A state moves one step at a time under one of 6 hidden systems, and each row is a state written as 26 numbers. Each run below is a few steps of one system.
Q956, seq 1:
[[ 12 -23 -17  27   1  13  14  33 -25   4  21  -1  -6   6  -6  -1  17  24
   19  21   3 -35   7  -2 -11  15]
 [ -6  -6 -22  35  -3  30   7  12 -25 -10  -1 -15  -5   7  11 -14   3  36
    0   0   8  -9   5  14 -26  25]
 [-11 -13 -18  27  -2  10  -2  18   2 -21  12 -30   7  -8  -8 -24 -17  17
   -9 -15  15 -31  26  24 -14  12]
 [-17  14 -30  18  12  14  -3  19   3  -6   7 -13  -2 -15  18 -20 -13  21
    9 -10  10 -47  18  21  22   4]
 [-25  28  -7   1   3  29 -22   4  -8  -3 -11 -31   2 -17  15 -18  11  39
   -3  -4  15 -25  29  11  20  -4]
 [  2  10   9 -15   3  24 -34   1   2 -14 -15 -33 -15 -19  -1 -32 -19  23
  -14   3  25 -30  30 -14  23   3]
 [-15  21   2 -10   2  18 -21  -6  12 -21 -35 -21 -37  -7  10 -12 -39   3
   -9 -19  28 -20   4 -18  31  -2]
 [-27  25  14 -24   1  -6 -20 -10  24 -10 -31 -32 -30  -3   9  19  -7  -4
   -9 -34  26 -16  17 -12  35 -15]
 [  6  20  22 -49  15 -17 -27 -20  23  15 -29 -28 -34  -9  15  16   8  -2
    6 -17  11  -9  11 -20  38   1]]
Q275, seq 2 (9 x 26):
[[-35  53 -10 -10  -1   9  13 -23   3   5 -11  18  27  -8  23   1 -12  -4
   14   0 -16  26 -20  12  17 -23]
 [-18   7  23 -16 -14  10  -8  -5  -6   3   6  -2  42 -28 -34 -18   1   4
   -3  25  -3   4  11 -14   6 -38]
 [ 22  -7  13   1   0  13 -14  16 -13  -2   6  34  -9   1  -4 -10  -1  -6
  -12  33   5 -16  -9 -33  30 -16]
 [ -2  -3   3  15 -20  18   4  11 -13 -23   4  -6 -25  26  -9  21  -2  -1
  -16   4  14   0 -12 -37 -18  -8]
 [ 21 -18  -7   3  -5 -14  -3  15   8  -9  34 -25  -3  12  -9   6   6  -6
  -13  -6   7 -23  19  -5 -15  13]
 [ 12  16 -26   1  15  -1  -1  -1   3   6  16  -8 -17  10  34  10  13   8
    5 -14  -7 -13  -8   6   3  21]
 [-13  20 -14  -1  -1  12  -4 -17   0  -5   3 -24  17  -6  10 -12   2  18
   -6 -14  -7  16   1  16 -22  11]
 [  9  12  -2 -14   6  -4 -13 -11  14  -2   6   2  20 -16   5 -30 -24  -9
   -8  -1  -5   1   6  12  13   1]
 [-11  25   9 -14  -1   5 -10 -10   8  -3 -11   7  -4  -1  12   4  -7  -8
   -5  -3   4   5  -7 -12  24 -17]]
Q964, seq 3, 9 rows:
[[-33   0 -24  37 -10  34  26   4 -17 -17 -18   5   9 -11 -16 -23 -34  16
   17   6  -1   2 -20  10 -29   2]
 [-38 -15 -10  34 -13  -9  19  32   4 -21  21 -18   0   3 -27  23  -2 -11
   -6 -21  21 -40  13  -1  -5 -26]
 [ -2  16  -1  -3  -2   3  -1  27 -16  15  18  -7  -4  10  20  20  37  25
   20  22  11 -43  41  -3  38 -10]
 [ -1  20  -6 -14   7  39 -17 -15 -17   8 -20 -43 -11 -18  11 -23  17  55
   19  12   1  -8   5  -8 -12  25]
 [-11 -10 -26  35  11  28 -16   3   5 -31 -16 -16 -23 -11   9 -34 -39  12
  -26 -36  17 -15 -10  15 -13  22]
 [-32  24 -17  22 -17 -13  28  17  12 -29  -6   4 -16  34  25  23 -43 -20
    2 -24  27 -23  23  18  26  -4]
 [-10  33  22 -46 -13 -21  -4  -5  15   4  -5 -47 -11  11   8  33  12   4
   17  -2  21 -21  49 -13  33  -9]
 [ 31  10  23 -39  20  18 -52 -22   1  14 -32 -21 -33 -20  22 -28   9  27
  -12   1   9  -3  14 -14  32  22]
 [ 10  -2   1  12   0  24 -10 -28  -2 -23 -56  19 -32  10  23 -33 -56  -1
  -23 -19  12  38 -18  13  -9  36]]
Q387, seq 4, 9 rows:
[[  0  -6  -8   9 -12 -11  11   8   8 -17  12 -22  -6  19   1   6 -16  -5
   -2 -14  16 -12  25   9 -12  14]
 [  0   3 -23   1  15  -3   4   6   5  11  13 -18 -11  -7   8   8  16  12
   20 -11  -5 -27  -7   3  -2  12]
 [ -3   6  -5   4   9  10  -5 -11 -10  15  -7   1   7  -5  22  -6  25  25
    0  -6  -9  15   2  24  -5  15]
 [ -3   8  -1   2   1   8  -5  -8   2  -6 -13   4  11  -9   7 -33 -29   5
   -4   2   4   3  12  19   9   8]
 [-18  18  -6   0   9   4  -5   1   8  -6 -11   8  -9  -9   6  -1 -15  -9
   -1 -10   5 -14 -10  -4  27 -17]
 [ -8  18  14 -17  -6  -6 -11  -8   5   4  -1 -10  -3   6  10  20  18   1
  -10  -7   6   4  14  -7  17 -12]
 [ 15   6  14 -23  -7   7 -13 -12  -1   1 -11 -24 -12   2   0  -7  -3  12
    2  11   6   2  11 -18  -5  14]
 [ 10  -9   2   1   8   9 -11 -11   2  -6 -20   2 -27  -2  -1 -10 -13  -2
  -10 -12   3   8 -25 -13 -10  14]
 [  6 -11   4  -1   7 -22  -1  -6  17  -3  -6  14 -10   8   8   7 -10 -25
  -15 -23   4   9  -4  11   9   6]]
Q396, seq 5, 9 rows:
[[  1  -2   4  23  -3  31   1  26 -41   6 -14  16 -10  10  22 -14  18  47
   12  32  18 -26  37   9  27  12]
 [-28  13  -6   6 -16  39  19 -13 -20 -11 -41 -27 -17  -2 -12  -8 -23  35
   27   8   7  12 -13 -14 -35  14]
 [-14 -27 -20  33   9  11  -5  23   8 -26  -9 -23 -29 -14 -18 -17 -28   6
   -8 -31  24 -44   2   5  -9   6]
 [-22  29 -23  12   5  -1  13   5   4  -4 -17  -6 -18  15  47   9 -14  14
   18 -24  16 -23  24  34  32  18]
 [-35  21   1 -27  10   0  -8 -23  16  13 -29 -49  -8 -28  -4   6  11  21
   23 -24   2  -9   7   5   2  -2]
 [ 10 -11   3  -6  29  14 -42  -7   8   6 -24  -7 -18 -36   7 -41  -6  15
  -15 -14  10 -20   4   8  29  11]
 [ -9  21  17 -10  -7   7 -13 -22   6 -15 -46  11 -15   5  24 -19 -45  -5
  -16 -12  19  22  13  10  29   7]
 [ -7  -8  34 -29 -12 -26  -6  -3  20  -7 -31 -24 -22   2 -19  11 -25 -18
    2 -13  29 -11  34 -12  19  -6]
 [ 29 -20  22 -22  18 -19 -14   3   2  23 -28   5 -45   8  18  15  21   4
   11  -3  15 -16  19  -6  32  22]]
Q821, seq 6:
[[-13  13 -14  25 -15   7  24  -2  -8 -20   1  21   3  25  12  10 -21 -12
   -9  -5  -2  24 -21   4 -18   0]
 [-27   1   3  -1 -16 -18  18   2  13  -8  21 -21  29  -5 -26   8  -8 -14
    5  -7  -1  -5  17   8 -15 -20]
 [  0   5 -14   8  15  -7  -1  16   2  15  34  20  18 -11   6   7  29  -7
    1   5 -14 -20  -8   4  18 -22]
 [-13  26 -17  15 -12  33   9   2 -26  -8  13   2  12   6  10   0   6  22
    4  20 -10   5 -15 -12 -14  -6]
 [-10  -5  -9  14  -8  16   4   9   1 -23  11 -11  16 -15 -30 -28 -36  -1
   -5   7   5 -18   1  -8 -11  -9]
 [-18  10 -18  16   8  -3  -5  15  15 -15   9   4  -9  -5   9   4 -13 -16
  -14 -25  12 -29  -4   4  27 -17]
 [ -7  29 -10  -6  -9   8  -9   6  -2  -6  27 -32   1  11  18  19  25  17
   -4  -2   7 -20  19  -9   8  -6]
 [ 27   9 -18  -9  10  20 -15   2  -2   0  27 -21   5 -14   5 -30  -1  19
    5  19  -9 -26  -2 -13  -4  17]
 [ -1  10 -21  14  13  26 -15  -9   3 -19 -14  -5 -15 -10  17 -30 -29   9
  -16 -18   3  -1 -21   5  -1  16]]
Q275, seq 7 (9 x 26):
[[ 42  -9  -5  -3  -1 -11  13  12 -10   7  20  20  -6  26  17   1  -4  -5
   18  27  -4  -8   9  -2   5  27]
 [-17   6 -21   7   6  13  11  -5   2  -6  -7 -24 -21  -7  -7  14   0   7
   14 -18  -7  -4 -38 -17 -30   4]
 [ -1 -18  -3  17   3 -12  -8   7   7  -5  24   3  29  -8  -8 -14   9  -9
  -27 -17  -5   4  11  31 -11  -4]
 [  5  28 -14  -7  -1  -5  18  -3   1   4   6  18   6  14  24   5 -15  -7
   25  15  -9  -2  -1   2  18   6]
 [-29  12  -1  -1  -2  15  -2  -6  -3   0  -4 -21  11 -21 -19   1  10  14
    4  -1  -4  -3 -12 -13 -14 -21]
 [ 16 -14   6  12   3   6 -14  12  -6  -4  15  20  15  -4  -2 -22   1  -2
  -22  11   1  -5  10   6  11  -5]
 [  1  21  -6   1 -12  10  11   1  -2 -15  -3   4 -16  22  12   9 -24  -5
    7   8   8  -3  -8 -20   5   3]
 [-12  -5  -1  -2  -5  -1  -7   5   5  -7  13 -30   0  -7 -18   6   9   2
  -11 -12   6 -16   9  -8 -11 -10]
 [ 20   1  -5   4   9   0 -10   6  -4   5  15   8  -2   8  25  -6  12   9
   -7   5   0 -11  13   9  17  13]]
Q387, seq 8:
[[-32  32  -1  -5   1   0  -2   2  16  -8   4  22  22 -22  -4  -9 -31 -26
   -3  -1   2 -13  -7  -2  44 -48]
 [-17  35  22 -24 -16   2  -9  -1  -3   0  13  -9   4   8   1  31  28   0
   -9  14   7  -3  11 -35  27 -38]
 [ 18   4  22 -20 -24  24 -16 -10 -16 -14   1 -35 -13  16 -12   1  10  22
  -14  24  12  12  11 -41 -24   9]
 [ 25 -23  -8  20   1  17 -11   2  -4 -25  -6  -5 -37  10  -6 -14 -25  -3
  -23 -10  11   2 -25 -21 -27  27]
 [  7 -13 -18  18  10 -29  11   6  20  -9  10  15 -17  20  18  17 -12 -33
  -12 -39   2  -2 -12  20   1  14]
 [  1  14 -11 -28   9 -38  15  -8  19  23  21 -17  16  -1  12  19  17  -8
   30 -11 -17  -7  13  20   3   7]
 [ 10  10   2 -23  12  13  -8 -20 -10  26  -1  -8  23 -28  -3 -21  24  26
   25  24 -26  12 -10  -1 -13   7]
 [  5  -6  10  16   0  28 -13 -10 -14  -9 -17  35  12 -12  -4 -38 -22   4
  -23  16  -4  30 -18   1  -2  -6]
 [-15   3   2  15 -14 -10  11  11  14 -26   4  28   2  12  -9   4 -44 -39
  -21  -7  14  -5  -2  -3  20 -27]]
Q821, seq 9 (9 x 26):
[[ 13   9  -1 -15 -13 -10   8 -14   9 -12  -7 -28  -8  24  14  -1 -25   2
    6  -8   8  12  25  11 -16  33]
 [  7 -13   2 -20  23 -25 -10 -14  22  21  -8 -11   2 -24  -1  -9   8  -4
    9 -22  -9  -4   6  23   4  13]
 [ 10   5  13  -3  10   1 -15 -14 -11  16 -17  23  -1   4  29   0  28  12
  -12  -3  -6  29   1  16  12  11]
 [  8   2  24 -23 -16   5   4 -21  -7   3 -21   2   7   5  -7 -13 -15   3
   10  21  -1  28  12  -5  -8  10]
 [ -1 -24  23  -9   8 -14  -2  -8  10   9 -27  17  -9 -17 -23  -2 -10 -20
    2  -5   0  10 -15  -6   5  -8]
 [ -2 -11  21   3  -7 -12   3  -1  -5   3 -10  21 -14  19   0  32  21 -14
  -14  -9   4  21  -7  -7   3  -9]
 [ 15  -8  11 -13 -14 -16  20  -1  -7   9  11   1   6  19 -13  21  12  -9
   18  20  -8  13   2 -14 -18   3]
 [  2 -24  -6  11   7  -6  20   2  -5  11   3  20   7  -6 -17   4   6  -9
   15   3 -17   8 -30   0 -24   1]
 [-18 -15  -1  31 -12  -3  24   7 -11  -6  -1  26  13  13  -7   9   1  -8
   -7  -6  -2  19  -5  19 -17  -8]]
Q396, seq 10, 9 rows:
[[-14  12 -22  11  -1   3   7   4   9 -13  31  -3  11  -6 -13   9  -6 -20
  -10 -11 -11  -6 -36 -18 -16 -22]
 [  2  19 -16   9  -6   2  -5  15  -1  -8  46  -4  23   9  15   5  17   1
  -18   4  -4 -18  14   4   8 -12]
 [  2  37 -16 -20  -3  13   3 -10  -4   4  23 -15  20  -4   9  -3   2  11
   18  22 -17  -3  -8 -17  -5  -3]
 [  2  11 -11   0   3  22 -20  -2   0 -14  20 -12   2 -15 -11 -12  -3   2
  -20   3  -4 -12 -26 -32  -7 -14]
 [ 11  25 -13   6 -12  12  -9   5   1 -26  27  -6   3  16  19 -10 -21  -1
  -22   4   6  -9  10  -7   9   3]
 [ -3  34  -9 -21 -12   0   5  -7  12 -12  17 -27  -4  12   8  14 -16  -8
    9   4   1 -10   2 -24   2  -2]
 [ 15  12  -7 -17  10   2 -23  -1  11  -1  20 -25 -18  -5   6   8  16   1
   -9  -6  -1 -21  -9 -28   7  -1]
 [ 24  24  -6 -16   5  11 -24 -17   6  -8  11 -11  -7   9  29 -13  -3   2
  -23  -4  -4  13  -7  -7   1  18]
 [ 12  17   4 -25  -5 -10 -11 -20  25 -17   7 -16  -1   4   1  -7 -32 -26
  -16  -9  -1  13  -7 -15  -2   2]]
Q956, seq 11 (9 x 26):
[[-33   7   3  14  -1   6 -19  -7  10 -16 -14 -21  21 -16   5 -22  -9  12
  -31 -34  14   6  29  39   3  -8]
 [  0  12   4 -20   5  -9 -10   7  16   2   5  -6   7 -18   2 -22 -25  -4
   10  10  11 -41  35   4  47  -9]
 [-25  29   8 -10   7  30 -12  -8 -11   8 -36   1 -17 -16  13  -2   3  25
   13  10   6  -5  -6 -19  31 -15]
 [  0  -6  39 -15 -13   7 -28  -5   0 -13 -26 -21 -20   0 -14   2   4   7
  -27  -5  27   5  25 -22  11  -8]
 [ 13   4   8 -24   0 -14   0  -9  19  -7 -24  -9 -42  13   4   8 -39 -22
   11  -8  18 -12  -3 -23  19  13]
 [-28  12   7 -15   8 -16   5 -18  18   9 -32  -8 -25  -2   5  34   9 -12
    9 -36   1  12 -17  -2   6  -9]
 [ 15 -13  29 -32  12 -35 -15 -18  18  26 -10  -3  -6  -2   5  16  29 -11
   -3 -16  -3  14  15   6  14   5]
 [ 24  -4  18 -32   9 -14   1 -31   9  21 -28  20  -5  -6   5 -12 -13 -13
   15   8 -17  33 -18   0   0  19]
 [-13 -18  24  -1  -3 -16   8 -18   7   3 -26  31  11  -7 -23   4 -10 -30
  -12 -10  -8  43 -23   5 -11 -17]]
Q964, seq 12, 9 rows:
[[ -3  14  17  -5 -21  -9  27  -3 -14   1 -39   6 -32  49  36  34  -4  11
   25   1  23  14  37  14  17  28]
 [ 19 -16  23 -46   0 -27 -10 -21  25   8 -22 -52 -18  -8 -17  -8 -14   0
   15  -9  11  -4  37   1  -9  30]
 [ 22 -26  10  -5  34 -14 -18  -9  12  18 -48  32 -42 -14  18 -15 -13 -13
    0 -23   6  -1 -11  14  36  23]
 [-15  -7  26   0 -15 -20  21 -22   0   1 -51  24   4  19   8   8 -21 -12
    3 -17   6  54  15  38  -6  15]
 [  9 -34  35 -29  -6 -45   8  -6  26   7 -14   2   9 -11 -41  -4 -27 -38
    9   1   6  -1  28   6   6  -9]
 [ 12 -32  37 -15  15 -21  -2  -2  -5  36 -34  47 -19 -10 -10  15  25 -14
   17  12  -3   9 -11 -10  29  -9]
 [ 13 -41  34   3  -8  -4   8 -11 -24  20 -29  23  15  -2 -22 -10  20  12
    2  18  -9  48   5  18 -34  15]
 [ 13 -60   2  18   6 -17  24  12   0   9  -1  29  12 -17 -46 -23 -21 -22
   18  12 -10  -2 -14  11 -28   6]
 [-21 -38   2  27   6 -24  38  24 -11  24   0  40   4  -2 -24  34  34 -13
   29   2 -12  -4 -16  12  -7 -20]]

Name the system that made each run.
seq 13 (2 x 26):
[[  5  22 -11  -2  -1  37 -18 -23  -8 -14   3  -2  15 -14   2 -32 -16  11
  -22  10 -15  24 -31 -15 -20   1]
 [ -9  10   4  -4  -8   1 -14 -13  22 -32  -4  -4   9  -8 -11 -22 -49 -28
  -35 -19   9  13  -7  -5  -1 -14]]
 | Q821
seq 14:
[[ 22  -6  -2  -4  25 -25  -9  12  10  23  15  35  -3  -5  21   4  18 -18
   -1  -1  -6 -19  -2   9  45  -6]
 [-13  23  10 -13  -7  10  11 -27 -15  17 -18   6  20   0  10   4  18  17
   17  12 -20  43  -7   8 -16   2]]
 | Q964
seq 15:
[[  9  22 -15 -11  14   1   0   1  -7  21   3 -12 -32  16  38  36  44  24
   23  -3  -4 -13  -7 -10  11  18]
 [  9   3  -6 -12  12  18 -29 -31   5   1  -4 -35  -1 -18   1 -19  16  20
  -19 -22 -15  27 -22   1 -40  23]]
 | Q396
seq 16 (2 x 26):
[[  4   8 -12  23  10   1 -17  16  -4  -2  17   2 -17  21  42  19  35  13
  -28 -24  11 -15  15  16  26   7]
 [  2  46 -13 -21 -11  11   7 -16   0  -6   4 -25  17  10  29 -16 -24  21
   22  16  -5   3  26  12   0  22]]
 | Q964
seq 17, 2 rows:
[[ 31 -28  21 -16   3 -14  12  -2   3   6 -30  27 -40   7 -19   2 -33 -28
   26  21   3   0 -24 -35   7  13]
 [-31  -9  10  18  -8 -14  28 -11  -2   1 -40  24 -21  23   0  43   4 -18
    0 -29   1  40 -28   9 -17  -5]]
 | Q956
seq 18 (2 x 26):
[[ -8 -38 -21  56  -1  15  20  39 -19 -18   1  12 -15   4 -16 -11 -18  10
    8   1  16 -37   5  14  -9   7]
 [-40  -9 -24  46   3  -9  28  31  -7   2   6   7   0   9  12  28  24  11
   10 -26  10 -29  17  39   9  -8]]
 | Q387
seq 19:
[[ 29 -24  38 -21 -17 -10   4  -9   2 -10 -23  21 -24  18 -27   1 -38 -33
   -2  24  12  19  -9 -43  -1   0]
 [ 26 -38  23  10 -13 -28  10  19  -2  -4   3  19 -35  41  -5  41  16 -25
  -17  -3  18   5   6 -17  -3   6]]
 | Q396
seq 20, 2 rows:
[[-19  55  -7  -2 -19  20 -11  -1   0 -25  24  -9  33   9  29 -18 -22   6
  -20   8  11  -6  35   9  29 -19]
 [-15  51   0 -27 -12  26 -16 -11   9 -22  -3 -34 -14  -5  -1  -3 -29   3
   -2   9  13 -16 -10 -51  17 -20]]
 | Q964
seq 21, 2 rows:
[[ 13 -15 -14  14  17   6 -28   6   9 -10  26  -2  14 -22  -1 -32   0  -3
  -33 -14  -5 -14  -5  14  -4   1]
 [ -1  39 -12   2 -10   3   6  -4   5 -16   8  13   2  26  36   6 -24 -14
   -9  -2   1  10   1   4  19   1]]
 | Q275
seq 22:
[[ -4  -1  11  -8   9   2 -25 -17   4   6 -19 -19  -6 -13   9  -8  15  16
  -18 -23   3  12   9  13  -1   9]
 [ 12  -2   9 -20   3 -11 -13 -14  17  -2 -12  -5  -3 -10   0 -25 -31 -14
   -5  -5   7  -1  13   5  16  10]]
 | Q956
seq 23:
[[ -9  24  -9  18   1  43 -17 -11 -23  -5 -12  -1  -5   4  31  -7  24  38
  -22  -4  -3  24 -14   3 -10  10]
 [ 13   1  13 -15 -19   5  -9  -9   8 -23  -3 -18  15  -2 -14 -42 -53  -4
  -11  14  14   4  31  -1  -3  11]]
 | Q821
seq 24 (2 x 26):
[[ 15 -10 -11   9   4  28 -17   7 -16  -4   8 -32 -22  -2  -5  -6  23  32
   -6   3   4 -14  -9 -24 -26  20]
 [ 12 -10 -15  33   4  14  -5   3  -9 -15  -7  13 -16  18  28 -11 -10  10
  -21 -19   6  11  -3  23 -11  29]]
 | Q387
seq 25:
[[ 16 -23   5 -10  14  -3 -13  -4   7  11   8   5   2 -25 -27 -12   7 -11
   -4   5 -15  -2 -26 -18 -10  -7]
 [  6  -6   1  15   0  -3   5   1  -4  -4   6  35  -2  18   7  14   5 -21
  -20  -4  -6  24 -26  -5  -2  -7]]
 | Q275
seq 26, 2 rows:
[[ 21  27  -3 -17 -13   5  -3  -8  -3  -8  27  -2   9  22  18   4  -3  -5
  -10  19  -9  11  -1 -19  -1   4]
 [  9  14  -6 -19   1  10 -17 -11   7  -7  20 -27  -2  -8  -9  -3   2  -1
  -11   1  -7  -3 -18 -30 -14  -4]]
 | Q275
seq 27:
[[ 19 -17   7 -28   2 -20  -1  -5   7  19  28 -32  22 -14 -28   1  28   4
   17  14 -17  -6  13  -5 -25   4]
 [ 18 -10 -16  19  23  11  -1  -2 -11  11   1  45  -1  -8  15 -16   5  -2
   -1   3 -23  16 -41   9  -4  11]]
 | Q821
seq 28 (2 x 26):
[[-54  23  -3  14   8  27   2  -1 -16  13 -25   5   3 -24   2  15  31  25
   10  -9  -3   4 -21   2   9 -34]
 [-11  -9   5  14  -6  29 -19   7 -17  -8  -1 -24  25 -26 -18 -42   1  38
  -15  10  11 -13  36  16  -7   0]]
 | Q396
seq 29, 2 rows:
[[ -2 -43  13  16  25 -14   7  14  -2  25 -22  61  -2 -30 -26  -6   5 -21
   14   8 -10  -9 -28   5  24 -23]
 [-22 -17  35   4 -21 -28  30  10 -14  18 -15  41  23  12 -21  27  16 -16
   15  19   2  19  20  13  16 -32]]
 | Q387
seq 30, 2 rows:
[[-21   6   1 -14   8  -8  -5 -15  17   5   2  -3  13 -29 -25   6   2 -21
   -2 -14 -14   7 -32 -16  -5 -31]
 [ 29  -3  24 -18  -4  -8 -16   0  -4   9  22  19  10   7   1   1  21 -10
  -19  24  -5  11   8 -18  16  -9]]
 | Q387
seq 31 (2 x 26):
[[  8 -40  21  33 -24 -10  14  29 -25  -8   8  23  12  32  -5   3  11   5
  -18  14  20   2  52  28  -4   5]
 [  9 -11  -4 -18  -1 -10  35  10  -8  20  -4 -11  -4  -4 -21   2 -12   8
   67  38  -6 -32   7 -15  -4  13]]
 | Q964
